[118 155 102 120] = Nulim
[118 145 146  70] = pitag
[ 99 115 114 185] = kiv
[ 86  93  84 119] = viso
[160  71 148 123] = Viguk
[137 107 126  72] = lefu
[152  96  85 174] = med
succ: [71]  [148]
succ: [146]  [70]
succ: [84]  [119]
succ: [148]  [123]
succ: [86]  [93]
succ: [85]  [174]

[116 111 131 149 141] = Getap
[105 136 132 167 137] = veko
[138 135 124 122 116] = Taze
[166 163 109 115 130] = Vomoz
[127 163 109 119  92] = meva
[114 126 132 135 131] = fet
[116 127 131 149 141] = pid
[127 113 132 123 147] = gug
[103  86 145 121 176] = Nat
succ: [126]  [132]
succ: [121]  [176]
q: [103  86 145 121 176]  Nat

[131 133 133 106 165 119 142 116 115 131  89 115 122 134 132 122 110 101
 140 108 123 106 169 143 118 125 117 122 113 117 147 130  97 131 116 119
 140 113 119 134 142 136 124 135 100 125 121 135 149 123 132  91 137] : muk
[163 162 122 138 178  91 149 113 101 131  72 154 105 125 151 112  90 118
 137  94 152 118 163 166 138 132 121 127  88 109 108 152 136 132 124 122
  98 130 115 122 176 150 122 110  93 154 164 150 157  78  98  82 167] : kap
[140 151 133 128 180 100 140 113 112 138  89 143  98 132 138 125 109 112
 130  99 157 119 168 156 135 134 112 115 101 100 123 140 113 141 111 114
 121 117 133 128 166 137 118 117 107 136 128 160 163  95 110  70 167] : Bog
[136 138 133 113 157 126 141 114 118 130  93 119 125 127 135 121 112 105
 136 116 125 113 155 141 125 123 124 122 117 117 135 126 116 131 114 119
 138 116 118 124 141 142 128 129 111 127 127 127 142 127 138 110 138] : Fugu
[155 154 122 133 120  92 153 114 109 134  77 160  96 126 148 132  94 129
 138  93 155 113 162 159 133 131 119 124  84 106 111 150 127 139 119 125
 113 129 120 122 184 147 118 119 126 158 154 152 156  70  94  72 165] : tezav
succ: [97]  [131]
q: [155 154 122 133 120  92 153 114 109 134  77 160  96 126 148 132  94 129
 138  93 155 113 162 159 133 131 119 124  84 106 111 150 127 139 119 125
 113 129 120 122 184 147 118 119 126 158 154 152 156  70  94  72 165]  tezav
succ: [158]  [154]
succ: [168]  [156]

[144 122 131 115 161 130] -> Ter
[121 149 131 160 136 188] -> bip
[130 126 124 133 130 143] -> Fuva
[112 133 136 138 107 126] -> Bomok
[122 119 146 119 130 189] -> Zezu
succ: [144]  [122]
succ: [161]  [130]
succ: [149]  [131]
q: [130 126 124 133 130 143]  Fuva
succ: [146]  [119]

[140 121 117  95]  bug
[104 187 133 127]  Mudo
[135 136  82 134]  Loru
succ: [133]  [127]
succ: [136]  [82]

[154  78  81  89 149] = mufe
[175 164 154 113 141] = tuv
[179 176 179 106 127] = tezun
[115  80 176  93 151] = dakom
[177 115 119 166 155] = Vapas
[154  78  81 179 146] = Seril
succ: [175]  [164]
succ: [106]  [127]
succ: [89]  [149]
q: [179 176 179 106 127]  tezun

[133 126 151 108 126 107 133 141 131 102 153 159 126 156 132 149 110 118
  93 144 111 139 126 148 136 118 129 140 121 123 128 132 151 151 139 148
 142  97 124 142 139] = Lival
[138 137 129 127 125 120 117 120 102  99 146 155 140 153 136 149 118 125
 117 135 112 116 150 137 142 125 132 141 150 109 117 146 149 125 167 143
 142 129 129 133 165] = vogo
[118 119 136 101 136 115 119 133 132 114 164 147 139 157 130 152 113 123
  91 135 125 122 125 164 141 129 129 128 125 138 116 134 133 129 140 173
 124  96 127 156 143] = vikup
succ: [107]  [133]
q: [118 119 136 101 136 115 119 133 132 114 164 147 139 157 130 152 113 123
  91 135 125 122 125 164 141 129 129 128 125 138 116 134 133 129 140 173
 124  96 127 156 143]  vikup

[135 142 100 131] -> kuz
[132 118 145  71] -> puvuk
[137 145 102 127] -> zunup
[107  84 158 143] -> buviv
[121 119 139 127] -> vef
[ 94  78 146 142] -> Pekim
[136 142  99 131] -> dom
[131 138 108 141] -> fisin
[134 140  98 124] -> ruz
[136  85 177 137] -> Dig
succ: [146]  [142]
succ: [119]  [139]
succ: [108]  [141]
succ: [85]  [177]

[135 111 102 118 124 130 125]  Lav
[133 139 111 134 131 139 118]  Dezep
[126 107 136  81 120 125 136]  rir
succ: [120]  [125]
succ: [102]  [118]
succ: [126]  [107]

[101 148 125 110 155 150  69 128  99 121] : sav
[109 154 138 111 130 148 113 140 109 138] : Mur
[148 130 113 160 102 111 145 115 113 110] : Rur
[ 96 120 114 114 122 141 113 121 156 112] : vut
[120 144 121 118 140 148  95 113 133 123] : dozuf
[117 124 143 110 143 131 138 145 144 144] : Tusek
[140 144 125 137 100  99 108 128 128 123] : Rom
succ: [95]  [113]
succ: [156]  [112]
succ: [160]  [102]
q: [117 124 143 110 143 131 138 145 144 144]  Tusek
q: [148 130 113 160 102 111 145 115 113 110]  Rur
q: [140 144 125 137 100  99 108 128 128 123]  Rom
succ: [137]  [100]

[122 120 144 141 136 141 135 121 123 122 170 110  97 110 132 148 153 150
 133 155 121 145  97] = fufom
[103 124 115 118 100 129 131  85 117 104 137 157 143 109 157 127 127 149
 135 150 160 178 147] = noti
[116 115 148 148 134 141 144 126 119 114 161 106 101 108 123  84 152 156
 122 152 121 147 119] = Vafu
[137 106 131  97 139 152 136 136  95 133 134 155 121 129 137 115 133 125
 114 154 137 116 134] = Luzaf
[103 124 115 118 100 129 131  85 117 104 137 157 143 109 157 127 127 140
 137 148 142 168 134] = kos
[127 142 127 122 133 125 136 136 164 116 100 152 122 134 143 104 129 116
 141 130 130 130 117] = sas
[116 103 141 150 139 144 134 128 124 106 167 111  98 116 122 144 154 154
 125 143 125 151 115] = Murop
[126 121 126 169 130 136 138 104 146 144 118 115 120 130 128  98 167 135
 134 135 138 145 117] = Gof
[126 136 145 136 138 107 131 123 157 114 110 149 124 142 142 125 140 138
 145 120 121 122 119] = pura
[127 142 127 122 133 125 136 136 164 116 100 152 122 134 143 104 156 161
 122 159 121 161 120] = mato
q: [137 106 131  97 139 152 136 136  95 133 134 155 121 129 137 115 133 125
 114 154 137 116 134]  Luzaf
succ: [107]  [131]
succ: [153]  [150]

